In the rows, 128 means zero.
Which row each row swaps with, under one turn or mirror
The rows were stretched afterwards, more along some directions than others.
j_382: [159 181 127 149 148 142 135  99 152 164 143  97 152 123 159 143  91]
j_480: [140 106 132 116 123 118 127 121 147 143 148 120 139  92 103 143 117]
j_157: [145 114 131 115 129 136 125 126 132 127 138 122 129  98 137 145 148]
j_20: [161 141 116 129 120 154 129 118 148 136 139 109 149  87 140 129 124]
j_237: [146 176 140 144 147 141 117 136 130 134 135  94 129 103 139 120 137]
j_802: [127 163 158 136 140 116 134 113 148 150 139 136 140 134 124 148  96]
j_432: [168 142 102 139 133 149 131 119 130 130 135 105 151 104 139 116 123]
j_786: [150 182 141 155 153 142 109 146 130 124 125 102 140 114 135 109 132]
j_539: [126 170 147 133 141 109 120 125 138 131 135 126 129 132 142 133 145]
j_267: [117 132 141 132 142 126 126 131 112 121 124 131 121 127 120 129 123]
j_651: [148 137 120 101 124 136 142 111 161 149 135 129 154  94 141 155  93]
j_301: [131 166 156 128 139 102 134 122 152 141 135 124 128 131 132 148 127]
j_325: [140 135 132  98 127 132 144 113 163 146 139 124 150  93 146 159  87]
j_624: [136  89 132 111 121 128 131 126 130 127 142 136 128  99 115 144 147]
j_674: [126 162 157 121 139 107 139 124 151 135 143 126 131 130 129 149 120]
j_751: [167 183 135 147 141 139 131 106 166 170 145  93 151 118 155 147  96]
j_235: [127  92 134 101 115 126 143 120 137 125 151 137 128  99 115 148 135]
j_59: [159 157 150 145 140 114 134 117 158 160 143 105 142 131 121 159 108]
j_678: [166 146 107 133 135 150 128 112 135 138 146 100 159 111 151 126 121]
j_130: [141  95 125 118 124 124 120 141 141 133 136 123 138  92  99 133 137]
j_804: [144 182 145 152 150 142 111 145 125 127 127 102 132 106 140 112 131]
j_895: [126 138 151 130 143 120 125 121 136 142 132 140 139 114 106 144 110]
j_625: [145 114 130  97 130 128 148 104 162 147 137 126 148  86 128 162  83]
j_586: [150 174 135 150 153 141 115 153 128 115 126  97 137  99 133 112 135]
j_787: [138  95 129 121 119 122 125 129 140 143 148 127 136  93  97 136 138]
j_708: [141 125 131 134 150 151 111 146 119 139 135 109 125  98 125 112 134]
j_688: [164 142 110 129 125 155 127 117 140 137 141 109 157  93 149 125 117]
j_917: [138 115 124  97 123 125 147 113 157 145 137 126 150  83 126 150  88]
j_151: [153 159 149 148 128 111 132 111 160 161 139 116 141 136 114 162 117]
j_630: [139 138 147 137 141 128 126 126 131 146 132 131 145 117 109 147 106]
j_868: [136  93 134  97 124 141 137 125 147 138 141 135 138  73 118 147 102]
j_886: [147 129 120 135 154 160 108 143 121 137 135 109 142  81 130 112 126]
j_372: [158 163 127 143 135 137 139  95 152 170 148 106 145 135 153 145 100]
j_159: [162 150 111 135 124 146 132 119 145 131 141 108 156  93 139 129 125]
j_27: [143 121 128 146 142 152 102 142 117 137 140 114 136  98 117 109 143]
j_129: [158 178 133 148 150 143 122 142 131 129 123  93 130  96 135 115 128]
j_910: [159 154 151 145 134 117 126 110 157 164 149 115 148 125 111 163 105]
j_987: [116 132 147 131 136 129 118 131 120 130 136 143 135 120 115 134 126]

j_787 is swapped with j_59
j_987 is swapped with j_325
j_539 is swapped with j_157

Which row each row swaps with, under one turn or mirror
The rows were stretched afterwards, more along some directions than others.
j_335: [136 128 130 119 114 137 115 118 115 129 134 122 136 126 142 127 127 136
 123 145 110 124]
j_849: [118 126 121 124 136 142 135 121 122 141 138 142 132 120 131 137 145 147
 133 136 142 150]
j_506: [147 107 146 123 129 144 120 155 118 131 148 132 141 126 113 121 125 117
 119 116 155 123]
j_471: [124 143 137 124 108 126  92 135 107 121 120 141 118 116 139 132 110 143
 127 147 120 118]
j_840: [136 106 135 119 112 135 129 134 116 146 133 129 142 130 143 122 140 161
 108 140 143 133]
j_222: [142 109 136 113 134 132 136 122 112 132 153 112 125 149 130 142 141 139
 109 120 134 119]
j_921: [122 120 119 131 132 154 120 133 132 115 153 149 119 145 138 179 137 121
 142 147 109 132]
j_735: [143 120 114 123 141 109 124 150 135 131 130  96 126 132 127 134 149 114
 114 110 130 126]
j_220: [132 131 139 128 119 140 141 132 117 128 124 143 140 135 143 129 111 159
 133 136 120 133]
j_538: [118 135 134 126 123 128 125 124 138 134 124 115 119 126 143 137 140 149
 139 138 144 133]
j_945: [140 121 107 136 143 122 128 139 143 128 132 125 122 126 126 151 141 105
 130 122 120 120]
j_509: [134 111 141 114 131 131 121 136 108 133 144 111 138 140 126 129 122 121
 116 122 131 114]
j_774: [138 138 125 119 132 137 112 150 135 112 143 131 108 121 103 151 117 116
 136 119 124 121]
j_204: [154 125 136 131 139 135 152 138 145 144 119 135 114 123 119 121 128 113
 151 116 144 128]
j_746: [146 116 138 123 123 111 134 143 112 138 151 129 135 122 121 143 143 138
 113 120 145 116]
j_947: [123 129 128 116 100 123  92 111 131 118 118 128 111 124 127 154 132 143
 110 138 118 125]
j_879: [114 138 126 122  98 128  87 119 118 117 116 138 116 113 133 141 117 147
 118 147 114 130]
j_218: [145 123 132 123 138 125 146 139  93 126 156 130 141 114 126 130 117 131
 126 130 129 116]
j_922: [149 105 134 129 121 140 122 144 124 127 136 140 135 154 144 155 138 141
 117 136 128 124]
j_249: [136 138 121 129 112 146 120 130 146 130 106 140 110 110 131 136 134 128
 130 138 113 147]
j_283: [136 144 113 123 140 127 128 131 127 122 131 128 115 126 119 154 127 105
 118 130 103 142]
j_421: [138 101 119 128 134 122 122 144 132 139 130 105 129 119 128 131 148 120
 107 123 140 121]
j_836: [135 138 122 130 110 132 102 135 104 112 120 140 124 121 130 134 105 153
 120 149 124 119]
j_193: [129 113 125 125  96 133 107 115 121 142 128 136 122 129 139 136 137 126
  99 141 107 134]
j_712: [121 129 129 137 111 129 112 134 148 133 113 125 117 132 131 113 119 119
 147 139 111 121]
j_732: [141 109 124 119 123 138 111 152 120 140 128 107 121 101 122 119 132 135
  92 127 145 135]
j_713: [153 121 122 130 128 139 144 142 134 122 136 125 119 133 124 134 125 129
 128 126 114 130]
j_668: [141 115 117 131 141 125 121 130 132 120 111 109 117 129 127 140 139 114
 130 125 138 117]
j_963: [157 110 129 127 126 140 140 143 111 137 164 131 142 118 122 131 124 116
 120 125 126 127]
j_948: [153 123 137 124 129 140 132 132 116 148 135 129 127 129 128 123 122 145
 119 111 142 131]
j_507: [154 126 115 129 141 133 155 136 138 150 126 125 118 133 115 136 147 111
 121 125 128 140]
j_210: [118 129 136 134 134 155 120 137 113 109 121 153 135 114 128 127 111 144
 146 127 128 137]
j_187: [156 129 126 131 117 132 131 143 114 133 126 140 127 123 139 131 120 123
  97 122 122 120]
j_644: [135 117 138 124 142 138 130 130 104 125 158 126 143 138 123 124 122 136
 136 114 134 121]
j_611: [119 139 122 127 118 130 115 140 119 135 118 126 111 121 138 142 136 126
 116 136 109 148]
j_13: [127 143 128 141 122 111 130 131 135 124 111 135 115 113 130 125 111 123
 140 121 106 132]
j_888: [113 122 131 130 118 140 109 135 141 107 128 120 122 146 135 150 139 120
 135 133 115 130]
j_761: [153 149 131 118 132 158 122 139 120 118 144 149 104 103 102 142 107 132
 125 120 125 138]
j_491: [129 102 139 119 140 141 120 133 131 117 129 130 145 125 124 129 119 133
 134 111 145 122]
j_724: [124 117 116 148 137 112 140 114 141 127 115 111 130 113 138 127 139 130
 130 123 113 130]
j_184: [135 132 140 122 110 148 131 125  98 117 132 157 128 110 130 139 106 168
 124 147 133 123]
j_257: [141 146 111 134 144 130 137 142 124 124 146 151 115 136 120 161 128 106
 137 140 100 127]
j_211: [131 107 146 134 145 111 144 133 122 140 131 129 138 124 132 123 125 133
 139 116 151 117]
j_479: [145 127 108 119 136 151 114 153 133 122 147 139 114 129 126 151 134 125
 121 135 122 132]
j_745: [166 103 137 124 126 132 137 122 137 148 136 140 117 122 116 136 114 108
 125 121 139 113]
j_842: [149 122 147 118 137 156 131 126 118 128 134 154 126 121 116 134 109 137
 142 131 143 134]
j_562: [130 114 131 139 129 112 138 125 135 136 129 123 132 152 128 120 148 119
 146 121 129 115]
j_655: [128 131 125 133 143 145 119 129 129 105 142 142 111 140 122 154 126 114
 154 118 113 118]
j_563: [125 126 133 125 122 140 118 113 135 117 119 126 103 133 141 153 131 149
 144 118 129 125]
j_499: [126 121 124 126 121 151 125 130 138 119 129 126 120 112 136 148 106 152
 130 139 116 143]
j_953: [123 123 132 132 120 125 110 115 109 125 123 159 116 107 132 127 108 151
 127 134 136 124]
j_912: [126 155 123 120 118 123 115 119 125 119 111 132 111 124 129 141 125 142
 122 154 105 132]
j_658: [144 127 135 123 116 144 115 142 137 127 115 119 110 108 127 122 125 129
 141 125 137 149]
j_288: [142 123 145 117 143 144 144 137 122 129 152 136 130 125 129 131 131 140
 141 133 133 127]
j_472: [116 128 129 127 109 126 106 122 103 127 128 132 132 117 147 127 111 150
 125 149 118 120]
j_298: [135 127 120 146 108 131 141 124 116 131 130 149 132 120 146 135 134 135
 117 146 100 117]
j_483: [122 106 125 124 125 150 118 136 137 126 145 128 129 103 125 150 145 150
 121 132 142 143]
j_913: [166 124 125 115 138 126 137 156 106 135 134 124 125 102 111 112 121 131
  94 122 146 123]
j_71: [150 118 136 126 127 122 135 148 100 126 158 135 129 110 120 135 115 135
 114 137 141 103]
j_846: [159 146 123 116 132 140 139 145 122 130 145 146 120 128 118 126 119 121
 117 123 101 146]
j_405: [119 142 122 135 135 120 124 140 116 132 113 124 129 130 144 127 128 119
 127 140 103 135]
j_560: [144 132 131 127 132 102 131 147 117 124 141 133 128 117 118 130 127 129
 133 119 141 106]

j_249 is swapped with j_840
j_921 is swapped with j_963
j_506 is swapped with j_888
j_745 is swapped with j_499
j_13 is swapped with j_211
j_479 is swapped with j_335
j_948 is swapped with j_563

